The same turns and mirrors carry the whole set onto itself and the rows of a family onto each other. Which other rows belong to the same family as each row named below? List them in the order they appear above.
These 35 rows form 7 families of 5 rows each.
K729: [ 10 -14  30  21  19   0  -4 -17]
K789: [-23 -15  -9 -10 -21  -6  -2   7]
K410: [-10 -13   8  23  28   4  -2 -29]
K313: [ -6  -1 -10 -27 -16 -12  -3  10]
K231: [-13 -12 -10 -21 -18  -8   2  10]
K666: [ 12  -8  14  29  22   3   6 -19]
K506: [ 19   6  24   5  16  18 -22   2]
K278: [-26 -18   6   3  -1  -9  13 -26]
K869: [-16 -29  -1  17   1 -12   8 -18]
K775: [-24 -25  -1   7  -2 -14   2 -24]
K706: [  4 -13  14  23  25   4   8 -29]
K823: [-15  -5  -3 -22 -16 -14  10   5]
K260: [25 12 -4  5 27 15 -6 -8]
K210: [31 14 11  8 22  7 -5 -2]
K155: [ 20  14  11   9  29  11 -10 -20]
K490: [ -3  -7   6  18  27   7   2 -34]
K371: [-19 -28   3   5  -3 -13  13 -19]
K462: [-21 -20   1  -4  -8 -21  10 -18]
K890: [ 12  16  -4 -19  -2  14 -11  16]
K121: [ -6 -36  16  12  -2 -17   3 -13]
K397: [23  9 -2 11 33 12 -9 -6]
K442: [ 19  20  -4 -18   8   7 -14   8]
K429: [ 20  13  -6 -15   6   1  -5  20]
K67: [-13  -2   1 -22 -14 -13   8  14]
K297: [23 19 14  8 16 16 -4  5]
K774: [ -6 -30  -2 -13 -15 -12 -13  10]
K412: [24 14 10  6 25 20 -8 -6]
K626: [  9  -2   1 -17  -4   8 -25  19]
K931: [ 18  14  -8 -21   0   2  -2  15]
K528: [-20  -6  -3 -20 -19  -9  -2   5]
K261: [-32 -18  10   1  -1 -13  10 -18]
K752: [  3  15  -1 -16  -8  11 -11  21]
K747: [ 12  20   4 -18  -4   4  -8  18]
K733: [  7 -11   8  25  25  -1   3 -27]
K159: [ -5 -11  14  17  19  -7   7 -36]

The rest of the family of K313: K155, K462, K442, K159
The rest of the family of K410: K397, K429, K67, K261
The rest of the family of K121: K729, K506, K774, K626
The rest of the family of K490: K278, K823, K260, K931

The same turns and mirrors carry the whole set onto itself and the rows of a family onto each other. Which other rows belong to the same family as each row named below? List them in the order they appear above.
These 27 rows form 9 families of 3 rows each.
K319: [  4   0 -28   0 -16 -12   6   4  27  24  -7 -17 -33 -14  -4   8 -27  -2
   2   3   9 -16  41  -8  -6   4  -1   8 -15  16  15 -42 -19   6  15 -12
  15   4   1  10  -6]
K503: [ -5  -7 -19  -2  20  -7 -14   3  37  15  18   7 -16  -2 -18   6  18 -18
  46 -11  16 -11  -1  37 -10 -19 -23  26 -41   0  18  -9   4 -22  22  26
 -18  48 -11  17 -29]
K616: [-15  -3  10   1   9  -4  -7 -11  24  14   7  10 -14   3 -21  -5  26 -32
  32   0  22  -7   8  32 -14 -22 -27  23 -20   6  12 -13  13 -21  37  24
 -11  23   0   7 -35]
K683: [ 14 -10  -2 -24  31  -8 -10  10  11 -12  21  26  -9   6 -23 -10 -21 -21
   7 -27   0 -44 -18   0  18  -1   8  35  -9  16 -30  -7   9  -2 -15  27
   9 -27 -36  -4 -22]
K705: [  5   4 -15   5  -5   8 -12  21  32   6  -8 -13 -36 -21  -3   4 -17  17
   2 -14  -5 -15  39 -15  11  13   2  17  -7   7  18 -38 -28  -2  -5 -10
  -1  -3   0  14   2]
K860: [  5  -4 -33   5   7   4   5  16  31   1   4   9 -17 -26  -3   4 -27   7
   6   2 -11 -36  32 -21  -2  22   1  13   9   6  20 -41 -33  -2  24   2
  10  -4  -5   9 -10]
K571: [ 27  -5  -9   5   0  -5  -4   0  23  10  -5   0 -34 -22 -12  11 -28  18
  10  11 -12 -26  38 -15  -7   8  12  -1 -13   3   9 -53 -20  -7   8  -8
  12   2   5  17 -10]
K627: [ 42  -5  -7 -24  30 -12 -28  -7  20 -21  29   8  -9  11  -3 -19 -26  -7
  13 -17  -3 -41 -12   3  19  -5  12  37 -28  18 -37   7   3 -18   8  15
  11 -22 -29   5 -29]
K230: [ 22  -9  -5 -17  29  -5 -14   2  25 -18  34   6 -10  27  -9  -2 -32 -10
  10 -13  -8 -40 -14  -3  23  -5   6  62 -13  22 -21  -2   0 -14 -16  18
  19 -18 -27  -4 -13]
K891: [  4  -8   1 -15  36 -16 -40  -4  14 -19  33  10 -12  29  -5  -5 -16  -7
  11 -14  17 -33 -10   5   9   8  17  53 -13  11 -27   1  -1 -16  -9  22
  15 -29 -27  -4 -18]
K580: [ 20 -12  -1 -21  37 -21 -21  -1  23  -3  33   9  -7  30  -8 -18 -31  -4
  25 -28  -7 -34 -24   3  11 -12   4  37 -26  13 -37   0  -1  -7  -8  20
   0 -17 -27   8 -25]
K306: [  0   3 -23  13  -7   2   1   1  11   9 -12  -2 -32 -29 -15  14 -12  13
  -1  14  -6 -19  36 -17   2  21  -7   3 -18  18   9 -31 -24   0   4  -3
   3  -5   4  12  -4]
K373: [ 15   5   9 -13  36 -21 -24 -16  17 -33  29   9 -22   4  -1  -6 -21 -13
  -5 -19  -4 -33 -13   4   4  -6   7  48 -33  22 -19   2  12 -14  -7  19
  25 -24 -16   3 -42]
K108: [  1   3 -12   4 -10  -9  -6   0   8   2   5 -15 -11 -23 -24   1 -23  24
  -3   5  -7 -21  45 -13   7   6  -6  19 -19  16  16 -27 -26  -3   3 -10
  22 -12  12  22  -9]
K388: [  6   0 -26   1 -15   9 -11  17  23   1 -15   0 -27 -34 -15   1 -18   6
 -11  10 -19 -28  44 -18   4   9  -6  23 -18  10  21 -23 -12  -6  -2  12
  10   1  -5 -13  -7]
K864: [ 15 -13   6 -14  16 -19 -16  -1  29 -20  37  18 -14  22   0 -13 -34   3
  11 -20   6 -44  -8  -2  18 -21   4  47 -35  28 -23 -12 -12 -32  -1  28
   1 -12 -39  -1 -17]
K482: [ -7   3 -14  18  15  -4 -12  -8  28  16  12  26 -27   0 -16  20  22 -31
  53   1   4  -7   2  22  -3 -32 -13  31 -30  -7  13  -9  12 -19  20  21
  -3  19  12  17 -39]
K855: [-10  -7 -18   6  23 -16 -14 -14  35   8  -2  -1 -20   3 -19  -6  11 -34
  38  -8  24  -8  -2  28   0 -30  -9  28 -43   3   1  -5   4 -17  41  50
  -9  22 -14  19 -38]
K112: [ -5   2  -3   0   0 -15 -34  -6  24  21   1  18 -33   0  -8  -8   9 -19
  63  10  12  -2   4  27  -6 -17 -28  12 -20  16   4 -24  13  -9  29  32
 -11  20  -7   3 -43]
K20: [ 21 -11  -8 -25  26 -11 -23  -9   7 -19  15   3 -21  14  -6 -15 -39 -12
  12 -35  -1 -37  -3  -4  13 -12  15  35 -13  15 -23   1   3  -4 -13  26
  21 -19 -27  -7   4]
K338: [-16  -1  -5  10  14 -11 -26  -7  38   3   4  19 -18   2 -11  -7   8 -28
  23  -3  25  -2  -9  47 -13 -16 -29  21 -11  11  32 -13 -12 -24  31  21
  -6  13   0  18 -32]
K308: [ 15   6 -16  16  -4 -23 -30  11  28  -9 -13 -22 -22 -34  -3  11 -23  20
  -1  -4  -8 -23  28  -8   2  16 -19  16  -6  16   7 -35 -18   1   7  -8
  12   0   2  19   4]
K894: [-14  -3 -18  -2  24  -8 -14  -9  23  25  -2   8 -14  -8 -20  -3  20 -22
  46  13  15 -10   7  28 -15 -20 -20   8 -23  -8  15  -8  22 -21  27  24
 -11  27   8  10 -38]
K53: [-10  -3  -5  10  15 -15 -20 -15  25  18  13  11 -16   5  -8  -5  14 -12
  53  -7  11 -11   5  34 -10 -22 -20  18 -13  -1  17   0   9 -26  36  41
 -11  26 -17  23 -44]
K693: [ 17 -18   7  -6  32 -17  -9  -5  21 -23  42  13  -9   6  -5 -11 -22 -10
  19 -18 -10 -38  -8   3  17  -1  -7  22 -27  28 -41   6  10  -5 -16  18
  10  -6 -40  11  -4]
K999: [ -4   1  -9  14  11 -14 -18  10  21  14   9 -11 -26   3 -15 -12  16 -15
  34   9   6   7 -11  35  -5  -8 -25  15 -19  -1  26   2   7 -25  42  34
  -9  24  -7  21 -33]
K982: [  4  -2 -17   3   1  -1  12  13  34   8  -4  -9 -16 -14 -12   9 -19  18
 -10   1 -11 -28  31 -19   5  15  13   9 -14   5  19 -39 -24  -6  -4   0
   5 -10   1   3   8]

The rest of the family of K373: K338, K308
The rest of the family of K571: K503, K683
The rest of the family of K864: K388, K112
The rest of the family of K891: K108, K999
The rest of the family of K855: K319, K20
The rest of the family of K627: K616, K705
The rest of the family of K693: K860, K482

